In the data rows, the value 500 means zero.
Here are some numbered points:
np.array([588, 588, 552, 262, 647, 553, 628, 563, 245, 457, 669, 829, 395, 315, 68, 459, 560, 623, 582, 463, 441, 506, 437, 453, 397, 896, 999, 540, 621, 0, 345, 588, 417, 392, 451, 521, 370]) 0
np.array([575, 616, 503, 269, 715, 567, 620, 549, 141, 356, 486, 821, 523, 290, 137, 724, 431, 367, 445, 510, 400, 465, 523, 502, 429, 789, 952, 379, 352, 392, 362, 622, 407, 396, 457, 492, 333]) 1
np.array([591, 553, 538, 312, 729, 526, 600, 512, 110, 362, 536, 848, 586, 227, 187, 744, 414, 323, 421, 525, 288, 535, 615, 508, 419, 779, 893, 433, 361, 416, 360, 585, 412, 383, 433, 468, 353]) 2
np.array([628, 576, 611, 370, 605, 511, 622, 588, 513, 633, 639, 932, 465, 260, 116, 756, 375, 314, 435, 558, 477, 464, 451, 445, 476, 903, 999, 540, 602, 0, 562, 477, 581, 574, 542, 533, 470]) 3
np.array([561, 565, 576, 261, 543, 471, 570, 467, 682, 716, 716, 748, 352, 362, 174, 749, 390, 332, 437, 566, 454, 509, 431, 392, 462, 773, 999, 415, 499, 254, 719, 491, 587, 550, 505, 443, 416]) 4
np.array([508, 470, 593, 360, 606, 445, 605, 566, 805, 710, 535, 458, 479, 515, 308, 506, 487, 540, 472, 471, 285, 629, 302, 427, 201, 808, 515, 878, 793, 414, 582, 434, 581, 577, 530, 492, 356]) 5
np.array([458, 457, 367, 549, 487, 458, 595, 529, 919, 630, 329, 294, 758, 682, 745, 373, 554, 664, 578, 495, 595, 493, 504, 573, 576, 754, 279, 777, 464, 193, 650, 447, 596, 550, 512, 491, 646]) 6
np.array([428, 432, 328, 609, 477, 440, 339, 423, 783, 537, 429, 442, 780, 670, 829, 245, 571, 656, 574, 473, 556, 528, 503, 602, 528, 271, 359, 318, 278, 920, 670, 484, 596, 547, 544, 497, 611]) 7
np.array([356, 432, 461, 633, 468, 314, 186, 375, 533, 529, 452, 532, 748, 677, 887, 240, 578, 666, 581, 463, 509, 468, 469, 542, 468, 141, 601, 179, 810, 761, 634, 484, 597, 558, 515, 541, 545]) 8
np.array([563, 467, 549, 596, 250, 247, 236, 394, 594, 542, 275, 275, 542, 834, 761, 486, 582, 608, 545, 455, 530, 472, 461, 492, 476, 455, 3, 557, 21, 364, 550, 427, 573, 593, 506, 558, 482]) 9
np.array([332, 442, 513, 753, 225, 286, 275, 368, 679, 558, 561, 336, 548, 539, 916, 243, 555, 646, 571, 463, 487, 516, 482, 416, 434, 325, 348, 349, 56, 724, 246, 513, 484, 479, 513, 506, 548]) 10
np.array([336, 441, 501, 732, 228, 374, 224, 301, 631, 503, 688, 479, 440, 223, 917, 295, 500, 551, 520, 433, 454, 549, 524, 300, 423, 322, 330, 336, 69, 755, 229, 519, 497, 475, 530, 538, 630]) 11
np.array([328, 443, 493, 768, 230, 400, 199, 309, 571, 461, 715, 548, 358, 72, 899, 322, 486, 525, 496, 432, 451, 586, 520, 283, 394, 334, 354, 295, 163, 882, 240, 557, 487, 481, 555, 484, 641]) 12
np.array([332, 446, 521, 787, 226, 437, 194, 317, 550, 410, 749, 586, 326, 27, 884, 342, 510, 501, 483, 431, 458, 519, 519, 327, 405, 324, 343, 308, 149, 897, 228, 537, 487, 479, 518, 462, 693]) 13
np.array([353, 441, 530, 754, 236, 438, 192, 294, 516, 407, 741, 611, 302, 0, 876, 360, 463, 485, 478, 429, 475, 525, 518, 302, 426, 328, 412, 313, 173, 931, 251, 535, 483, 472, 469, 459, 656]) 14
np.array([329, 440, 527, 747, 236, 428, 196, 306, 537, 406, 731, 602, 290, 0, 876, 366, 453, 490, 484, 432, 469, 538, 503, 352, 441, 298, 342, 317, 189, 896, 246, 541, 481, 465, 553, 465, 684]) 15
np.array([678, 550, 566, 444, 553, 478, 591, 569, 370, 501, 796, 614, 305, 270, 359, 668, 458, 412, 463, 496, 496, 477, 490, 370, 437, 905, 574, 919, 591, 143, 343, 505, 490, 491, 475, 585, 463]) 16
np.array([566, 554, 662, 277, 751, 643, 690, 542, 185, 490, 511, 750, 595, 251, 264, 711, 444, 248, 344, 600, 522, 560, 492, 630, 447, 768, 237, 760, 481, 185, 318, 503, 492, 496, 485, 401, 444]) 17
np.array([626, 615, 530, 300, 643, 544, 595, 496, 117, 382, 715, 879, 559, 153, 372, 742, 378, 303, 411, 528, 615, 662, 579, 720, 381, 474, 149, 657, 273, 261, 197, 543, 497, 483, 534, 342, 317]) 18
np.array([645, 589, 564, 246, 655, 488, 575, 490, 105, 333, 839, 990, 553, 160, 332, 740, 398, 322, 426, 507, 652, 591, 572, 701, 406, 492, 67, 613, 100, 287, 246, 554, 477, 461, 552, 320, 266]) 19
np.array([623, 625, 544, 339, 657, 618, 665, 539, 118, 429, 579, 903, 596, 156, 194, 735, 440, 261, 367, 579, 644, 568, 552, 640, 453, 195, 512, 67, 854, 346, 601, 520, 486, 470, 515, 491, 464]) 20
np.array([638, 665, 597, 270, 834, 645, 682, 593, 98, 327, 707, 980, 483, 232, 84, 726, 400, 333, 426, 541, 554, 494, 498, 599, 530, 216, 586, 254, 706, 872, 573, 487, 430, 450, 469, 402, 423]) 21
np.array([638, 574, 562, 308, 701, 644, 687, 614, 114, 363, 754, 824, 360, 289, 100, 693, 494, 360, 450, 581, 518, 524, 500, 586, 570, 250, 452, 334, 475, 915, 568, 464, 419, 450, 488, 378, 391]) 22
np.array([641, 561, 553, 371, 665, 649, 700, 643, 142, 349, 722, 725, 304, 280, 107, 673, 557, 351, 463, 607, 452, 405, 510, 536, 613, 356, 310, 305, 138, 870, 565, 443, 371, 422, 456, 399, 385]) 23
np.array([613, 549, 525, 466, 641, 651, 700, 663, 136, 341, 684, 683, 289, 389, 118, 661, 511, 361, 465, 611, 407, 489, 523, 498, 656, 381, 238, 408, 15, 634, 550, 482, 353, 401, 435, 435, 449]) 24
np.array([624, 537, 506, 490, 626, 648, 701, 654, 141, 302, 694, 655, 272, 352, 137, 649, 567, 354, 456, 606, 382, 479, 548, 494, 684, 385, 111, 471, 21, 482, 540, 470, 346, 402, 454, 461, 399]) 25
Which three points above are nearest to each new point? Their numbers follow each, smallest number first.
np.array([544, 640, 552, 333, 726, 588, 641, 559, 136, 380, 563, 667, 316, 425, 87, 716, 387, 384, 444, 497, 488, 469, 481, 521, 444, 903, 529, 983, 811, 299, 370, 545, 412, 385, 478, 499, 327]) 0 16 17
np.array([449, 498, 361, 584, 505, 540, 309, 383, 655, 534, 470, 583, 785, 584, 811, 265, 543, 616, 545, 459, 546, 507, 496, 645, 526, 56, 588, 110, 838, 683, 582, 478, 581, 572, 548, 510, 684]) 7 8 10
np.array([449, 543, 372, 524, 505, 518, 406, 440, 695, 537, 267, 478, 894, 723, 865, 328, 569, 669, 590, 498, 626, 557, 556, 650, 507, 83, 569, 119, 858, 662, 567, 487, 587, 589, 565, 455, 655]) 7 8 10
np.array([308, 511, 489, 644, 459, 498, 618, 526, 644, 511, 401, 652, 613, 527, 609, 724, 483, 322, 451, 597, 537, 490, 492, 485, 510, 55, 603, 90, 833, 636, 504, 488, 548, 590, 480, 550, 704]) 7 8 20
np.array([357, 525, 491, 629, 490, 514, 614, 557, 593, 488, 626, 812, 564, 348, 481, 748, 425, 325, 439, 582, 543, 526, 485, 464, 468, 54, 552, 2, 898, 553, 632, 461, 593, 558, 544, 469, 722]) 8 20 21
np.array([344, 483, 439, 617, 495, 499, 618, 544, 730, 520, 109, 411, 696, 612, 768, 705, 524, 351, 443, 600, 566, 534, 508, 448, 534, 236, 536, 283, 617, 837, 467, 521, 533, 562, 483, 486, 683]) 7 8 10
np.array([471, 478, 542, 667, 231, 436, 149, 316, 499, 410, 713, 448, 465, 341, 912, 245, 524, 616, 548, 450, 477, 554, 517, 310, 433, 62, 524, 7, 892, 549, 473, 500, 538, 585, 493, 524, 477]) 8 11 12
np.array([341, 449, 506, 728, 309, 433, 362, 457, 758, 572, 183, 322, 486, 841, 668, 627, 491, 384, 469, 580, 542, 516, 496, 519, 506, 248, 407, 316, 255, 934, 584, 519, 471, 462, 501, 578, 448]) 7 9 10
np.array([518, 494, 586, 342, 554, 451, 576, 514, 777, 738, 668, 602, 314, 405, 174, 727, 405, 355, 443, 544, 400, 534, 418, 344, 425, 758, 894, 429, 386, 433, 696, 480, 593, 529, 538, 461, 411]) 3 4 5
np.array([438, 457, 335, 612, 496, 499, 281, 383, 628, 517, 454, 623, 823, 661, 794, 260, 535, 610, 533, 446, 575, 536, 513, 696, 520, 72, 492, 0, 913, 515, 606, 483, 594, 564, 520, 490, 663]) 7 8 10
np.array([593, 461, 604, 574, 258, 563, 644, 592, 300, 464, 792, 897, 421, 242, 180, 719, 441, 355, 446, 589, 518, 509, 607, 262, 712, 932, 555, 933, 620, 139, 564, 495, 470, 461, 484, 532, 379]) 3 16 17
np.array([455, 531, 389, 593, 559, 542, 538, 483, 626, 498, 116, 289, 646, 769, 802, 646, 492, 375, 461, 580, 543, 480, 520, 509, 541, 227, 522, 114, 830, 311, 634, 542, 505, 492, 504, 505, 667]) 6 7 8
np.array([354, 441, 388, 709, 522, 499, 627, 566, 742, 591, 326, 168, 699, 797, 784, 400, 559, 651, 582, 468, 664, 632, 554, 647, 504, 736, 240, 792, 429, 196, 287, 520, 486, 477, 507, 458, 646]) 6 9 10
np.array([557, 578, 543, 251, 534, 445, 600, 619, 713, 682, 516, 511, 549, 461, 356, 506, 450, 459, 439, 432, 373, 447, 373, 366, 313, 939, 594, 928, 621, 117, 701, 501, 599, 533, 532, 500, 387]) 4 5 16
np.array([670, 454, 575, 526, 403, 463, 169, 312, 464, 399, 456, 227, 411, 793, 672, 315, 526, 689, 591, 496, 496, 504, 471, 460, 460, 200, 587, 207, 750, 849, 676, 482, 553, 540, 534, 621, 514]) 7 8 10
np.array([594, 460, 574, 595, 262, 575, 649, 585, 231, 401, 728, 850, 385, 270, 166, 721, 433, 353, 436, 588, 545, 596, 603, 298, 732, 916, 584, 908, 666, 158, 580, 489, 459, 463, 487, 484, 373]) 3 16 17
np.array([373, 421, 471, 634, 469, 387, 278, 397, 727, 574, 187, 32, 647, 761, 619, 416, 568, 628, 530, 482, 519, 446, 464, 569, 473, 710, 310, 821, 532, 143, 551, 501, 573, 598, 522, 579, 549]) 5 6 9
np.array([644, 553, 579, 381, 572, 514, 599, 517, 169, 383, 481, 445, 314, 477, 158, 368, 554, 636, 589, 471, 516, 492, 471, 514, 426, 999, 598, 999, 735, 227, 300, 542, 443, 420, 503, 469, 398]) 0 16 17
np.array([652, 580, 577, 280, 697, 622, 681, 648, 254, 398, 488, 601, 373, 565, 221, 702, 475, 364, 447, 566, 634, 548, 555, 614, 596, 199, 521, 84, 826, 323, 583, 528, 476, 462, 467, 544, 475]) 20 21 22
np.array([555, 571, 564, 276, 538, 439, 574, 502, 763, 728, 616, 533, 423, 497, 310, 536, 496, 554, 477, 469, 372, 545, 370, 418, 375, 999, 573, 999, 754, 226, 619, 516, 486, 487, 493, 495, 328]) 4 5 16
np.array([445, 509, 387, 581, 501, 513, 422, 428, 685, 513, 267, 13, 527, 893, 780, 453, 496, 593, 556, 466, 487, 375, 521, 707, 659, 381, 196, 414, 65, 591, 571, 459, 395, 446, 441, 559, 560]) 7 9 10
np.array([447, 562, 395, 500, 531, 589, 451, 434, 625, 486, 390, 520, 855, 714, 779, 385, 585, 657, 566, 490, 644, 544, 554, 625, 497, 33, 574, 126, 867, 678, 545, 459, 575, 597, 524, 478, 700]) 7 8 10
np.array([312, 522, 500, 588, 469, 484, 613, 554, 613, 516, 521, 758, 575, 424, 522, 737, 458, 310, 436, 588, 537, 451, 482, 453, 476, 87, 503, 39, 886, 580, 567, 479, 583, 585, 541, 480, 719]) 8 20 21
np.array([491, 455, 574, 496, 447, 567, 232, 343, 505, 496, 344, 62, 430, 890, 679, 299, 515, 644, 546, 463, 495, 510, 477, 478, 449, 93, 420, 0, 869, 392, 574, 488, 442, 460, 458, 594, 527]) 7 8 10
np.array([466, 472, 557, 657, 233, 415, 151, 318, 509, 401, 663, 416, 463, 351, 895, 228, 496, 637, 551, 451, 469, 522, 524, 343, 423, 71, 503, 51, 864, 587, 498, 498, 550, 592, 511, 551, 491]) 8 11 12
np.array([649, 453, 607, 488, 371, 478, 177, 316, 443, 405, 492, 230, 426, 739, 699, 307, 580, 679, 582, 496, 500, 492, 470, 455, 446, 125, 630, 188, 789, 802, 707, 487, 568, 546, 525, 621, 500]) 7 8 10
np.array([595, 582, 497, 222, 684, 520, 583, 488, 150, 332, 770, 999, 518, 222, 161, 320, 487, 506, 499, 430, 452, 514, 442, 435, 402, 811, 999, 636, 687, 0, 373, 547, 407, 389, 486, 435, 433]) 0 1 3
np.array([471, 577, 439, 436, 580, 493, 589, 516, 467, 441, 66, 234, 926, 743, 799, 622, 437, 459, 476, 486, 605, 478, 534, 538, 548, 318, 314, 307, 212, 905, 484, 489, 540, 579, 489, 438, 654]) 7 9 10
np.array([473, 452, 589, 402, 547, 398, 598, 596, 833, 668, 672, 567, 371, 412, 244, 656, 492, 409, 468, 517, 468, 584, 590, 364, 752, 858, 499, 899, 630, 107, 570, 520, 460, 469, 482, 582, 475]) 4 5 16
np.array([423, 411, 473, 523, 535, 390, 596, 657, 737, 680, 362, 156, 425, 666, 360, 344, 561, 659, 567, 489, 480, 558, 464, 452, 495, 994, 580, 999, 791, 241, 718, 478, 587, 536, 500, 652, 427]) 5 6 16
np.array([411, 418, 350, 649, 518, 489, 341, 425, 711, 515, 432, 124, 567, 695, 807, 377, 576, 676, 595, 481, 492, 463, 449, 774, 639, 316, 332, 331, 49, 782, 668, 491, 545, 524, 513, 530, 582]) 7 9 10
np.array([476, 458, 574, 509, 441, 566, 235, 335, 538, 481, 318, 53, 421, 873, 677, 296, 532, 637, 549, 464, 502, 500, 461, 433, 475, 90, 520, 24, 883, 567, 587, 490, 434, 454, 474, 634, 513]) 7 8 10
